Named turns come first, each shown by rows before and after it. Which turns, in which order, take the first row of each pair that follows to the second? Write the first one first, as in the answered first pair.
turn j612:
[-35 -35 -16  23  -5  62  23 -20   4 -33] |-> [-49 -16   9  17 -20 -29 -49  30  31 -15]
[ -3 -18 -42  -2 -22  -8 -21  -7 -36  -3] |-> [ 19  -7 -26   3 -33 -37 -19  -4 -21   9]
[-19  24  17  19 -14 -18  28 -15 -30   6] |-> [-37  19   8  15  -8  -4  21 -13 -37  -4]
turn j961:
[ 34   1  13 -14  55 -33 -20  13 -23  14] |-> [ 30  14  15  -8  51 -40 -28  22 -15  15]
[ 53  28  -8   4   7 -17   7  20  22   5] |-> [ 46  23  -6   4  -9 -31   3  20  29   7]
[ 45  72  15  12  65 -15   5   3  19  13] |-> [ 24  75  24  14  20 -50 -18  18  44  18]
turn j582:
[  4  21  20  12  -1  -1  15 -11  -8 -12] |-> [-13  22  12  11   7   8   1   0 -10 -18]
[ -6 -17  28  10 -63  -6  43  -2  35  25] |-> [ -9  33  53  25 -21 -33  10  30  30  30]
[21 46 17 26 -2 -8 21 18  0  7] |-> [-22  41  -9  19   6  18 -13  31  -4 -11]
Pairs:
(two turns a pair)
[ -2 -35  -2 -33  -3 -35 -51   4  18  10] |-> [ 63 -13   2 -14  14  -1  23 -30  15  14]
j612, j961
[ -2 -12  -8  -1   1  21   8  -6  -9  -7] |-> [-14 -12  -1  -2  10   9  -9   4 -15  -5]
j582, j612
[ 21 -28 -28 -15  26  16 -18  -3  -7   2] |-> [ 41   2 -17  -1  37  15  -6  -3  -2   7]
j582, j961
[ 27   3 -18 -11 -20  44  30 -28  21  -4] |-> [ 19  17   5 -13 -33 -27 -26  11  45  14]
j612, j612
[ 42  48 -17  34  10  17  -5 -12  15 -18] |-> [ 15  35 -32  33  -9  40  -1 -19  13 -30]
j961, j612
[ -8  24 -16  34 -34   0 -10  12  41  -1] |-> [-26  14 -30  30 -25  27 -10   8  27 -11]
j612, j612
[ -9 -23 -39  -3 -21  39   3  -6  20 -15] |-> [ 44  -3 -10   9 -13  13  40 -16  20   6]
j961, j582
[  4 -21  38  -9  37 -37  32 -46 -44  19] |-> [  0  45  43  20  54 -30  17 -23 -32  10]
j961, j961
[ 24 -10 -17 -20   2 -37 -23  -4  41  17] |-> [ 37 -18 -24 -27  28 -15  -7 -13  22  16]
j961, j961
[-40  -9  15   4   4  -9  -4  27  -8  -7] |-> [  0 -10  27   6 -11 -31  24  14   4  12]
j961, j612
[-29 -29  37 -11   6  -1  20  -7 -42   7] |-> [-24  -5  43  -1  24   2  20   1 -43   6]
j582, j961
[ 17 -21   4 -17  25  -5  -2  -5  -9   7] |-> [ 13  15   6   0  35  -5 -11   9  -2   1]
j961, j961
[  1   1 -13  19  10   0 -39  21  25  -5] |-> [ 20  12 -13  26  13   9 -21  15  28  -7]
j612, j582
[ 11  -7 -20  -7  -5  20  12  -8   2  -3] |-> [26 17 -1  6  3  1 13  1  6  5]
j582, j961
[-11  -3 -23 -10   6  32   9  -5 -17  -9] |-> [ 33  18   0   1 -10 -16  20   0   7  11]
j612, j612
[ -4  15   8   7 -19  -8  27 -20   5  12] |-> [-19  18  15   5 -17 -24   5  -6   5  13]
j582, j961
[ -8  23  36   2  18 -17  16  -7   1  12] |-> [-15   9  26   0  13  15  33 -20  -8   3]
j961, j612
[-20   1 -20   8  20  32  -2  14   6   4] |-> [22 12 -4 17  7 12 25  6 21 18]
j612, j612
[ 15  31 -18  19 -30   6  -3  -6  46   4] |-> [ 25  25 -16  19 -24  20  27 -22  32   5]
j612, j582
[ 30 -61 -19 -48  19   4  -8 -11  -3   1] |-> [ 49 -53  -8 -44   9 -21  -4 -10   8  10]
j612, j612
[ -9 -16  40  -4  16 -40  16   1 -34  14] |-> [-44 -44   5 -17   3  -5   0  -2 -33  -6]
j582, j582
[-45 -79  18 -47  21 -26 -10  -4 -54   9] |-> [ 31 -52  40 -35  41 -48  27 -15 -47  33]
j612, j961
[ 41   3 -10   8 -36 -14  26 -18  32   6] |-> [ 33  44   9  17  16 -28  -7  13  21   8]
j961, j582
[ 26 -10   8  -4  -5  10  47 -14   4  -5] |-> [ -2  -4  18  -9  -9 -43 -15  21  16   2]
j612, j612
[14 37 12  6  5 14 14 14 -1 10] |-> [ -7   9  -9  -4  -4  43  14   2 -11  -2]
j612, j582
[-61  14  61  45 -45 -69 -43  18  -1  24] |-> [-24 -95  41 -11 -14 -30  10 -47 -52  37]
j961, j961
[ -9   5 -33  -2  10  20 -27  -8 -11 -19] |-> [-12 -15 -29 -13 -12  -5 -33 -10  -6 -10]
j582, j612
[ 13 -18  -6   6   5  12   8   1 -13   4] |-> [ 17 -12   4   7  -2 -13  -5  13  -4  10]
j612, j612
[ -5 -42  18 -14 -30 -20  32 -12 -17  19] |-> [-22 -43  19 -18 -29 -27  11   1 -16  17]
j612, j612
[-12  24  24  17  26 -33  -7   7  -5  -6] |-> [  5  16  17  16  -8 -45  -6   3  22  -4]
j582, j612
[ -8   0 -22  15 -30  39  -1 -14  16 -17] |-> [  4  -8  -8  10 -52   0  -4 -10  28  -3]
j612, j582
[-17  12 -11   1   0 -14 -49  32  13 -11] |-> [ 42  16   2  14 -23 -23  10   0  26   5]
j612, j961
[-38 -25 -30 -17 -37  35  -6  -6  -4 -23] |-> [-40 -39 -16 -22 -27  28   7 -15 -21 -16]
j582, j612
[  5  22  31  20  23 -13   9   5 -15   2] |-> [-19  17  24  16  28  -2  -8  11 -22  -5]
j612, j612
[ 27   5 -25  21 -43   8  -6   4  48  -8] |-> [ -6  -4 -33  12 -35  14 -35  17  39 -17]
j612, j612
[-39   0  25 -14   7  26  17 -27 -57  -3] |-> [ 12  23  52  -1 -12 -26  35 -26 -28  22]
j612, j612
[ 51  -1 -21  -9  35   8  22 -27 -11  14] |-> [ 14  35 -34   5  46  28 -17   2  -3  -8]
j961, j582
[  8 -27 -25 -24  10  21  -2   9  -5  -5] |-> [ 13 -25 -14 -26  -4 -12 -16  19  10   6]
j612, j582
[ 15 -24 -27  -7   5  24  31 -17  13   3] |-> [-21 -31 -30 -21  17   9 -19   8   8   2]
j612, j961
[ 11  49   4  34 -17  18   8   7  27  -4] |-> [-28  32  -7  24 -35  26  -9  11  24 -14]
j612, j961
[-17 -38 -47 -22 -37  48 -25   2  12 -11] |-> [ 23 -58 -25 -36 -43  -9 -25   0  22  16]
j612, j961
[-20  -8 -58  21 -69  24   7 -33  28 -23] |-> [ 14   1 -21  28 -80 -41  11 -26  40   4]
j612, j582
[ 13   4  14 -11 -13 -12  25  -9  11   4] |-> [ 19  10  12  -8  -1  -3  29 -10   4   4]
j961, j961
[ 24  21  -7   4   3 -36 -24  11  17  10] |-> [ 41  18 -18   6  -8 -13   1  -5  26   6]
j582, j612
[ 48 -21 -12 -22  26 -31  11 -19   5  33] |-> [ 14   7 -31 -12  67  26   0 -10 -13   6]
j612, j961
[-18   2   4   2  39  14 -20   3 -13 -12] |-> [-33   5  10   6  10  -9 -35  13   4 -10]
j961, j961
[  3  14 -11  16 -17   2 -13   4  34 -22] |-> [ 15  14  -4  18 -23  -1  -3  -1  34 -18]
j582, j582
[-40  -6  24  32  19  12  33   6 -23   5] |-> [-41   9  33  37   9 -14  18  19 -13   9]
j961, j612
[ 23 -15  -6 -14  -2 -19  -6  -8   5  15] |-> [ 30  -5  -7  -7  13   3   9 -13  -2   9]
j582, j612
[-41  35  52  23   6 -39  15  -2 -53   2] |-> [-52  25  39  20  15  -8  24 -13 -66  -9]
j612, j612
[ 55 -64 -51 -50  32  -9 -56  -6  18  13] |-> [ 75 -35 -24 -38  51 -38 -57   6  17  26]
j582, j582
[ 11   1 -26  -6  45  23 -18  12 -24  -5] |-> [ 47 -14 -17  -7  23  11  24  -9 -17   9]
j582, j582
[ 39 -40 -22 -23  17 -47   8 -10   8  22] |-> [ -5 -30 -41 -25  39 -26 -39  19   1   2]
j582, j582
[ 29   2  -3  35 -40  -2  52 -27 -16  20] |-> [  5 -25  -2  23 -34   3  52 -31 -38  19]
j612, j582
[ 27  38  17  28   5 -38 -38  12  13   8] |-> [ 44  -7  -6  22 -12  24  37 -46  -6   0]
j961, j612
[-15 -30   9  -1  21  -5  16  -7 -30  22] |-> [-12 -19  18   2  25 -24   7   2 -26  27]
j582, j612
[-10  16  13   8  24  11  20  -9  -8 -29] |-> [-31  12  15   2  14 -14 -15   9  -1 -27]
j582, j612
[-70 -19  26   2 -41 -21  -1   1 -18   0] |-> [-33 -30  39  -5 -39 -51  12  -8 -16  19]
j961, j612
[-12   3 -16   2 -10  17 -31  28   9 -17] |-> [ 11  18  -8   9 -17   3 -23  29  22 -12]
j612, j582
[-41 -69 -35 -40  14  -1  24  -5 -17  17] |-> [-29 -64 -14 -37  27 -17  37 -10 -29  27]
j582, j612
[-28  23   0  23 -29  16   9 -17  11 -20] |-> [-38  18  -2  19 -25  17   1 -14   3 -20]
j582, j612
[ 53  23 -24  -2   0   6   7  12  30  -6] |-> [ 28  26 -22  -3 -11  -8 -21  30  39  -7]
j582, j961
[-13   7  15   8 -16 -20 -18  13   0   3] |-> [-23  -4   1   6  -6  24   3  -4 -17 -10]
j612, j612
[  1  51  53  26 -13 -71  23  27   6  39] |-> [-65  28  28   6   1 -59 -42  53  -6  20]
j961, j582
[-28  19  30  -1 -49  24  25 -23  -6  -2] |-> [-28  24  41   1 -56  -5   6  -9   6   6]
j612, j612
[-29 -53 -25 -21 -29  18 -16  -9  -6  -4] |-> [ 18 -60  -8 -30 -22 -17  -3 -17  -3  19]
j612, j961
[ 26  17  16  25  24  46   7 -22 -12 -14] |-> [ -7  37  16  33  12  35 -28   3   0 -20]
j961, j612
[-14 -21  23   3 -66   3  30 -13  -4   8] |-> [-43  29  35  16 -12 -10 -26  33 -12   2]
j582, j582
[-23   7 -29  -9  38  15 -48  16  34 -33] |-> [  1 -44 -35 -21 -29   9  -2 -24  51 -23]
j961, j582
[ 38  12  15   9  36 -27 -10  10  12  16] |-> [ 22   4  -8   6  52  29   9  -6 -10  -2]
j612, j582
[  8  26  37  32 -15  -8  30   2  12   5] |-> [-36  18  15  28  -8  32  20   3  -3 -16]
j612, j961
[-25  28  -1   8   9  26  29   5 -28 -17] |-> [-27  44  14  17 -11 -10  11  23 -10 -13]
j961, j612
[ 12  16  16   0  34  -5   7  -5 -21  14] |-> [-29  11  -9  -3  17  17 -23   5 -16  -4]
j961, j582
[ 30  48  -3  17  53  18 -14   8   0  -3] |-> [ -2  55   0  22  19  -7 -42  29  20  -6]
j612, j961
[ 20  10   7 -10  17 -14   4   4  -4   7] |-> [ -2   3   0 -16  24  -5 -14   9 -12  -1]
j612, j612
[-12  13  23  16  50  33 -21  38  -7 -13] |-> [-27  -9  -4   5  20  45 -36  35  10 -26]
j612, j582
[ 16 -19 -42 -12 -11  10 -37  10  34   1] |-> [ 25 -33 -44 -13 -10  30  -8 -10  21   0]
j582, j612
[  0  37 -26  25 -50  14  -9  15  55 -21] |-> [ 15  -2 -21   9 -73   0  11  -4  52  -9]
j582, j961
[ -2  19 -40  16 -42  51 -12   6  33 -10] |-> [ 38  13 -18  18 -55  26  24 -12  36  10]
j582, j961
[-74   3   9  14 -55 -31  -4  11   6 -16] |-> [-40 -50   3  -8 -56 -20  42 -27 -12  -4]
j582, j961
[-63  10  15 -13  18 -16 -55  43 -23   3] |-> [-46 -67  -2 -38 -43  -6  -8  -3 -18  10]
j961, j582
[-16 -55  12 -30   0 -14  -9  -4 -39  17] |-> [ -1   1  11  -5  59  23  -5   8 -50   4]
j961, j961
[-16 -32 -12  -1  -6  28   5 -15  10   0] |-> [ 19 -11   6   9   7  18  29 -20   7  11]
j961, j582
[ 37 -33  31 -40  73 -42 -22 -19 -29  12] |-> [ 61 -19  34 -36  59 -57 -25 -15  -8  17]
j582, j612
[-15   7  22  11 -49 -15  28   3  16  13] |-> [ -7  20  32  19 -25  -4  45  -3  -1  15]
j612, j582
[-43  -6  18 -13  35 -17 -31  20 -26   8] |-> [  2  -5  12  -1  34  32  44 -21 -36   5]
j612, j612
[ -2 -27   2 -23  -7 -43 -34  15  -3  -6] |-> [ -1 -41 -21 -21   8  25   8 -15 -27 -22]
j612, j612
[  6 -14  31  -6  16 -22 -16   3  26  10] |-> [ 15 -24  27 -11  24 -12  -7  -5  16  12]
j961, j961
[-17  17  -3  -6 -13 -26 -45  26  20   0] |-> [-16   0 -28  -6   2  52   8 -11  -7 -20]
j612, j612
[-29 -14   2   5 -29   2  -4   5   3   0] |-> [ -8  11  18  14 -25 -20  -1  13   9   8]
j612, j582
[ 14  18   3   1 -11  -6 -11  16  26   5] |-> [ 20 -18  -2 -16 -19  -5  -3  -2  18  12]
j961, j961
[ -5 -23  23  -4 -14 -47   6  -5  -3  13] |-> [-17 -30  16 -13   7 -42 -10   1 -16   8]
j582, j961
[-23 -18  45 -12 -17 -45  -6   9 -19  12] |-> [-22 -24  42 -19  11 -31  -7   6 -35  11]
j961, j582
[ -5 -50 -23 -34  22   4 -10 -10 -15   0] |-> [ 10  -7  -3 -19  39 -37 -37  20   1  11]
j961, j612
[ 25   1 -19   1  17  30  20 -17  11   3] |-> [ 23  11  -4   1   8 -27 -18  10  30  15]
j612, j612
[ 35 -42 -20 -29  16  -1  18 -23  -5  25] |-> [ 26 -34 -10 -31  11 -40 -19   3   7  32]
j612, j612
[-19  62  19  27  55  26   0  20 -16 -15] |-> [-57  32 -20  17   3  61  -5  13   0 -36]
j582, j961
[-10 -45  16 -14 -43 -15  36 -24 -26  14] |-> [ -4 -23  40  -8 -21 -47  25 -10 -30  25]
j612, j582
[ 15  -6  43   1 -42 -60   9  -7  15  52] |-> [ -4  18  47  -3  29 -57 -35  23 -15  49]
j961, j582
[ 18 -23 -14 -10 -16  -1 -21  -8  17   9] |-> [ 15 -26 -18 -13   2   5 -26  -8   8   6]
j961, j612
[-63 -13  21 -28 -25 -16 -10   7 -15  19] |-> [-25 -29  34 -36 -14 -19  25 -17 -27  33]
j961, j582
[-27 -62 -29 -22 -34   5 -19  -8   2 -15] |-> [ 30 -69 -14 -27 -18 -18   7 -24   2   7]
j612, j961
[-60  38  34  24   9  -7   2   7 -25   2] |-> [-46  23  33  16 -36 -44  -5   8   7  11]
j582, j612
[ 28 -21  -4 -24  15 -11 -23  -3   3  15] |-> [ 22 -23 -10 -27  16  -6 -29  -1   3   9]
j582, j582
[-60  33 -33  63 -54  53 -21  25  52 -52] |-> [ -23  -25  -11   37 -112  -23   -8    6   72  -15]
j612, j961
[ -9 -31  10 -15   2  15  23 -17 -22  -3] |-> [-19 -31  14 -23  15  -7  -7   0 -26   2]
j612, j961
[-58  24  31  12 -30 -21  16   4  -3 -10] |-> [-45 -28  24 -10 -21  -9  39 -24 -24  -4]
j961, j961
[ 45 -42   0 -29  18 -10  40 -30 -12  21] |-> [ 27  -3   5 -15  73  10  19  -9 -33  10]
j582, j612
[  8 -40 -26 -32 -34 -16 -17  12   2  12] |-> [ 30 -17 -32 -26  27  31   3   3 -24   4]
j961, j961
[ 31  16  -2  13 -14  11  17  -6  17   3] |-> [ 24  12   0  10 -26   2  15  -5  24   4]
j961, j961
[-16 -21 -33 -17  44  55  -2  -5 -33 -20] |-> [-39 -40 -15 -34  24  -7 -47  16 -26  -4]
j582, j612
[ 14 -34  63 -20  56 -37 -15   8 -23  38] |-> [ 34 -21  53  -7  73   3  23 -13 -32  30]
j961, j612
[  1  32  46  15 -17 -44   7  14  21  12] |-> [ -3 -24  17  -1 -17  26  60 -32  -9  -1]
j961, j612
[  2  13  -1  35 -26  30  34 -15  10  -8] |-> [  2  29  18  41 -33  -8  19   2  16   2]
j582, j961
[ 19   4  11  15 -11  -8  31 -11   0  15] |-> [  2 -11   5  10  -5  11  35 -15 -18   8]
j612, j582
[  1 -22  23  -2 -86 -63   0 -10  46   5] |-> [-75 -56 -16 -18 -59  11 -25 -13   7 -31]
j612, j612
[ 64 -18 -10  -8 -12 -52  20  -4  20  25] |-> [ 66  18 -21  11  38  11  41 -10  -1   7]
j582, j612
[-10  -2 -16   3  27  48  -5  10 -32 -14] |-> [ -5  -4   9  -6  -7 -35 -43  36  -4   9]
j612, j961
[-12  38   2  20 -13   0   7   5  14 -10] |-> [-18  30  -5  15 -21   3   1   5  17 -12]
j582, j612
[-24 -30   3   4 -48  37  44 -18 -14 -10] |-> [-46 -58   4 -21 -33   9  -1  -3 -23  -1]
j612, j961
[-54  22   0   1  61  35 -33  24 -40 -17] |-> [-48 -22   8 -20 -22 -53 -65  34   5   8]
j582, j612
[-50 -63   2 -36 -28 -40 -36   5   0   5] |-> [-11 -53 -12 -39  62  30  -1 -18 -45  -4]
j961, j961
[  0 -14 -23 -24 -34 -45 -50   1   7  13] |-> [ 33 -25 -10 -31  -9 -51 -24 -16 -11  27]
j961, j582
[ -8 -43  -2 -35   3   6   6 -15 -41   9] |-> [  7 -33   8 -37  19 -16  -6  -3 -40  18]
j612, j961
